Rows swapped in pairs by one turn or mirror: which row each one swaps with:
The rows were stretched afterwards, more along some directions than others.
suni: -4 2 -10 40 -32 20 -8 11 4 -16 -3 -11 -2 -7 13 6 -10 14 1
Gof: -8 20 -13 43 -25 4 5 5 4 -10 -13 -25 6 3 17 -2 -5 22 12
kubov: -24 -11 0 21 0 4 15 20 24 -4 9 1 19 3 -16 -5 -4 17 -20
Togi: -20 28 -10 -1 -14 9 -26 30 -29 -17 0 -23 -8 -28 4 14 -1 23 -9
pape: -14 21 -11 50 -36 21 -9 10 -3 -11 -13 -22 2 -18 7 2 -17 31 -8
noza: -3 21 -18 -6 7 -8 -18 20 -5 -34 -23 -29 8 -21 2 9 3 11 -8
mutun: -10 1 6 -1 -20 17 -10 29 3 7 27 29 -11 -3 -4 -2 24 16 1
ravu: 0 2 -18 46 -17 4 -10 5 17 -28 -19 -26 5 3 6 0 -5 10 -22
rut: -16 14 -7 58 -35 17 -9 1 -3 -9 -8 -9 -13 5 -3 -8 -7 33 -26
rem: -18 1 2 49 -35 31 -7 14 -8 -18 5 -9 -2 -18 7 0 -17 25 -6
lopon: -23 38 -27 15 15 -5 -13 22 -16 -23 -9 -37 6 -21 6 6 -7 26 11
duv: -17 -17 2 27 -30 31 -7 28 3 3 25 30 -9 -14 -20 5 8 16 -30
Tolu: -17 22 -22 10 1 3 -8 27 -20 -34 -9 -32 -2 -30 4 15 -2 17 -1
luf: -17 41 -14 19 1 0 -17 10 -25 -24 -7 -19 -8 -11 2 6 2 26 -5
mepo: -25 -11 0 37 -16 13 14 19 24 3 11 5 12 2 -18 -2 -4 24 -28
dukom: -10 8 -17 12 -23 17 -25 25 -34 -23 -4 -18 -3 -31 5 16 -8 9 -11
vekud: -17 11 -15 61 -36 14 -10 10 -5 -24 -6 -23 -8 -5 3 6 -13 26 -23
robem: -3 -3 -4 12 -20 17 -11 23 4 3 24 31 -12 -3 -12 6 26 10 -8
Rak: -27 -1 -14 42 -8 10 7 15 18 2 12 -2 15 4 -17 -3 -6 25 -17
fale: -1 -6 3 -4 -10 13 -6 30 10 -3 17 19 -8 -5 -1 7 27 2 -9
Tif: -12 -2 16 6 -19 22 -9 23 10 3 23 35 -8 -3 -14 -8 17 22 -13
lisag: 3 -10 -10 17 -17 14 -10 26 5 -9 22 25 -6 -11 -7 12 20 6 -13
koton: -17 38 -22 23 3 1 -4 18 -25 -23 3 -24 1 -30 8 18 2 30 23
Molim: -15 -8 -16 25 -5 7 10 19 16 2 22 -3 9 -2 -16 9 6 12 -18
Rif: -24 -6 -21 38 -1 4 7 25 8 -10 17 -9 13 -8 -17 14 -2 14 -10
tuv: -11 1 7 10 -20 20 -7 28 7 2 22 23 -7 -6 -6 0 18 13 7
maru: -5 -2 9 -6 -12 20 -4 26 10 0 19 26 1 -9 2 3 16 7 4
vukig: -24 -9 -12 32 -14 6 7 20 19 1 5 -3 9 3 -25 0 0 23 -31
Vaku: -14 -8 13 -7 -22 26 -8 29 9 9 22 23 -4 -9 -18 -7 11 16 -19
Pifa: -4 33 -24 17 -4 4 -11 17 -19 -25 -18 -31 3 -25 9 18 1 18 -4
tesu: -17 27 -14 51 -33 9 -10 9 -1 -3 0 -23 -8 3 9 2 -2 31 -5
mibu: -10 10 2 48 -38 19 -5 -2 1 -16 -9 -4 -6 3 2 1 -11 25 -18
Zenik: -27 -11 -14 31 -9 5 9 23 12 0 19 -3 13 1 -18 4 -3 22 -19
nulo: -16 4 -19 62 -35 19 -3 10 1 -20 -7 -23 -6 -6 1 3 -11 23 -16
lume: -20 32 -25 11 1 -2 -16 15 -20 -35 -12 -38 7 -21 0 10 -6 21 -1
lem: -4 -2 9 2 -16 17 -5 22 12 7 25 25 -8 5 5 -4 21 4 2
besu: -22 32 -23 27 -1 9 -1 20 -21 -13 -2 -22 1 -25 5 21 -5 33 9
kopo: -17 41 -17 12 -4 -3 -16 23 -23 -29 -8 -26 -9 -21 6 10 4 28 1
fuz: -7 23 -10 -2 0 0 -5 18 -18 -26 -8 -17 -5 -21 8 16 4 17 -2
difuv: -29 -2 -14 20 -12 6 1 20 5 6 12 1 10 -4 -28 2 -6 25 -24
bip: -2 4 0 47 -40 27 -3 7 9 -15 -20 -16 3 -4 13 -2 -13 17 -20
bem: -20 10 0 15 6 2 22 23 21 2 13 6 10 -2 -6 0 12 23 2
les: -12 3 -12 54 -38 22 -16 2 0 -27 -5 -21 -1 0 5 0 -12 15 -18
taven: -24 28 -17 16 -9 14 -7 32 -23 -12 -1 -29 -6 -24 8 6 -2 31 8
bafer: -21 -1 1 19 4 -2 16 22 29 -7 2 -2 21 2 -12 -12 -2 26 -14
pareb: -14 -1 -6 49 -20 15 -6 8 10 -24 -1 -18 -4 3 3 2 -6 21 -7
dipo: -11 -3 -23 57 -40 27 3 19 -6 -11 4 -23 -6 -13 10 17 -10 21 -4
riz: -20 -5 -12 29 4 1 14 18 17 -7 19 2 12 -2 -17 9 4 20 -16
Geras: -8 8 2 -1 -8 13 -8 30 1 1 23 26 -11 -11 -7 7 28 14 -5
pelu: -18 29 -28 15 11 -5 -18 20 -22 -31 -1 -28 -7 -21 -7 18 8 26 5
risus: -15 15 6 50 -34 32 -2 11 4 -1 1 1 -9 2 19 -5 -5 30 5
belek: -9 34 -13 10 2 7 -10 24 -18 -27 -9 -31 5 -34 21 14 -5 15 11

lisag pairs with -> bafer
maru pairs with -> Rak
ravu pairs with -> noza
Geras pairs with -> mepo
dukom pairs with -> Gof

